Rotation paths and how fast each direction turns (degrees a step)
Each turn is a multiple of 5 degrees from 10 to 175, or 0.
Each row of a path follows its step; steps can be skipped.
path 1
step 0: [-20  -4   4  -2  -2  -4  -6  10   3 -31   0  -2  13   5 -11  -1  -1  16
  -1   8  -1   3  -3 -14  -8 -15   9   0  -2  -4  -6   4  -5  -8  11 -19
  11   3  14  32   1  -7  20   0  -7 -16  -1   8  15   7  -2]
step 1: [ -4   9  -5   0   6   6  -3  -1  14   1  -2   7   1  -9  -2 -24 -26   3
  -1 -18  13  -8  -4   2 -21 -16   1 -10  13   5 -15   2   2   0 -13  -7
  -2   3  -5  -3  12  -8   7  13   5  -2   1  30 -21  17  -7]
step 2: [-11 -17  -1  -2  10 -18   9  20 -13  -4  -1   9  11   0  -8  21  -7  -9
   5  14   1 -18 -11  10   7 -14  -1   5  22  -6   0 -22  -7   2  13  -4
  -7 -10  -3   5  18 -12   8   7  -4  13 -10  11  -6  12   2]
step 4: [ -1 -11  -4  13   4  -2  -3   0 -11   6  -8  18   6   0  -9  -4 -22   8
  11  -8  -5  -2   2   6   9  -8   5 -10  10 -11  -7  -3  -3  -3 -13 -22
 -18 -10 -18  -1   5 -19 -11  -1  12 -23  17 -10 -15   9 -17]
step 6: [  5   7   1  -2 -11 -15  -8   6   1  -4  11  -6   7  -3  -5 -18   1  25
  -4   2   8   9 -16 -14  -8 -10  10   0 -10 -12 -18  -6   4   1  13 -30
   7 -18  -2  22  -7 -10 -11   1  15  -1 -10   5  -8  -8 -10]
step 7: [-14  10   3  11   1  -9   9  -7  10   4  10  -8   5 -12 -21   5   5  19
   9   6  18 -10 -12   2  10 -11  -3  -7  12  -8  -8   8   6   0 -22  -5
  -1  13  -9 -14  13 -14  -7  16   1 -12   3  14  -5  24  -3]
step 9: [ -8  17   5  -4  -5 -16 -11   2  -6  -9  -7  -5 -15   2 -32 -21  -5  15
   3  -7  -6   9   6  10 -10 -22   5   2  20 -17  -7 -11   4  10  -3 -10
   3   2  13   6   0  -5  -4   7   7  15  20  -4  -2   0   8]
step 10: [ -4 -15  13   4   6 -15  12 -14  -5   1   1  13  12   9 -19  -1 -17   6
   4  -4  -6 -15  11 -12   5  -5   6   7   9 -10   6  12 -10  18 -11 -18
 -16  16   4  -4  15 -12   8 -13  12  -9 -10  15   2   5 -11]
step 12: [-21  13  19  16  -5 -14 -10   1   9   1   0   2   5  -9  -7 -19 -13   8
   8   6   1 -12 -11  -7   0   7   1   3  18   2   9 -21  -5   9 -11 -18
   1 -11  -6  19 -19 -21  -1   4  10   5 -13  -3  -9  -6   4]
Directions:
[-7  0  2 -1  3 -1  0  2 -5  2  0 -3  1  2  0  3  1 -6 -3  3  2 -1  1 -4
 -1  3  0  2 -7 -1  2  2  0 -6  6  0  1  0  4  0  6 -4 -2 -3  0 -2  5  4
 -2 -3  5] => 130
[-2  5 -4 -2  6  6 -1 -1 -1 -6 -1 -2 -5 -1  1  0  1  3  3 -2  2  0 -2 -7
  1  5  1  2  0 -8  3  5  0  0  0 -2 -5  1 -1  2 -1 -2  3  0  3  5  0 -2
 -3  1 -2] => 120
[ 1 -3  0  0  1 -4  4  3 -3 -2  3  5  0 -1  3  0 -4  3 -7 -7  1  2  3  0
  1  7  4  1  0 -6 -3  1  2  1  3  1  0 -5 -4  1 -2  5 -4  0 -3 -2 -1  3
 -5 -2  0] => 160
[-1 -1  1  3 -4 -2 -1  1 -4 -3 -2 -1 -2  3 -1  2  2 -1 -4 -5  5  0 -3 -5
 -3  1 -1  2 -3  2  2  2 -6  2 -6  2  1 -3  3 -2 -1 -1  5 -7 -4 -1 -5  3
  4  4 -4] => 145
path 2
step 1: [-16   9  15   1   8   5  -2  12  -5   8   5   4  -6 -12   9   0  -2   4
   0 -19  -3  12  10   1   2 -20  17   7 -12 -16  19 -12 -13  14  -3   6
 -10   4  -1   0  -8  -2   2  -7 -18  15   8  -8   0 -13  -7]
step 2: [ -6  -6   2 -11  -1   1   7   3  -4  -6 -26   8   3   2  -8  -9   2  -4
  16   9   8  -1   0  -1  -9  -7  11  14 -14 -20   5 -18 -27   6  -6  -9
   1   5  -3  10  -7 -13  -4   9  -4   0  11   4   3 -22   1]
step 3: [ 16  14  11 -17   6   2  -1   1 -26  -9 -23  -4  -6  -1  -1  11   5  -2
  -5  13   2   2   7  -9  21   1   9  -2  -4   1   7  -1 -20   8 -12  12
   2  -2  10  17   8  -8  -8  -2  -8  -5   7  -3  -2  -4 -15]
step 4: [  9   0   3  -4   2   3   5  -3 -14  14   5  10  -7   2  -4  17 -11  10
 -19  14  -7 -15   1 -17  -6 -12  -5  -4  -9   0  14 -14  -4  17 -19  -3
  -8   5   0   7  -6  -2   8  -1 -11  -1 -12  -2  -3 -26 -10]
step 6: [  1   9   1  -5   9  -5   9   5   1 -17 -12   7  -4  -4  -4   8  -4  17
  -1  11  14   1  13   5 -11 -30  20   1   1  -6   5   1  -7  14   3  -2
  -1  -5  -1   5  -1 -21 -19  -6   0  12  -5   1  19 -12  -2]
step 8: [ -5   8  -1   8  -5 -16  -5  -1 -24  -4   2  -1  -7  -5  11  17  -7  19
  10  -2   7  -1  17  -7   0 -22  -6 -16  -9   6   5  -6  -2   4 -16   9
 -11  -9   7  16   3   8   1   0  -5 -19   8 -13  -6 -12  -1]
step 9: [-14   1  17   0  -5  -3  -8  -1   5  -6   1   3  -1 -10   7   6 -21  10
  13  -2   5  -5   4  -3  15 -10 -12  -4  -8 -19  16  -7   3  24  -4   4
  -2  -5  -2 -13 -11  -1  -1   8  -3   4  -3  -3   9 -31   6]
step 10: [  9  -5   5  -9   0 -17  10  14   3  -8 -24  14  14   9   0   3   6  -2
  22   0   4   5   1  -4   2 -19   1   8  11 -18   7  -5  -4   8  -8  21
  -7  -9   6   1  -3   3 -22  11   1  -1  -3  -1   1 -14   6]
step 11: [ 10  11  -9  -5  10 -11   0 -13 -13  -4 -29   8 -19  10  -6  21  -5   6
 -10  -8  -1   3  -6  -1  15 -14  -3   4  10 -13  12   4  -4  12  -4  -6
   5 -18  -4   3   8   9 -13  -9  -2  -3   9   2   4 -12  -6]
Directions:
[ 2  0  3 -3  3  5 -3 -4 -3 -6 -2 -2 -2  5 -2  2 -1  5 -4  1  4  2 -3  3
  1 -2  0  2  5  1 -2 -3  2 -6 -4 -1 -2  1  1  2  4  6  6  1  1 -2 -3 -1
 -3  0 -3] => 90
[-4  4 -4  4  5  1 -1  0  4 -1  2 -7 -1 -6  3 -5 -4 -1 -2  3  3  0  5  1
 -5 -6  3 -1  0  2 -2 -2  2  3  1  3  1  1  0 -1  2  2 -1 -1  7 -5 -3 -1
 -3  1  2] => 45
[ 4  2  1  3  5  2 -1 -3  2  1  3  0  0 -4  1  6 -2  4 -4 -1  0  5 -1  1
  1 -4 -4  3 -4  2 -2 -1  1 -1  2 -2  2  1 -2 -3 -3 -1  0 -8  0  3  3  9
  3 -7 -2] => 145
[ 0 -1 -1 -1 -3  1  0 -1  2 -1 -5  1 -2  5 -5 -3  3  1  3 -5  4  3  1 -2
 -2 -6  6  3  0 -4 -2 -1  1  4 -4  2  4  6  0 -5 -2  1 -1  0  1  2  1  6
  6  7  1] => 85
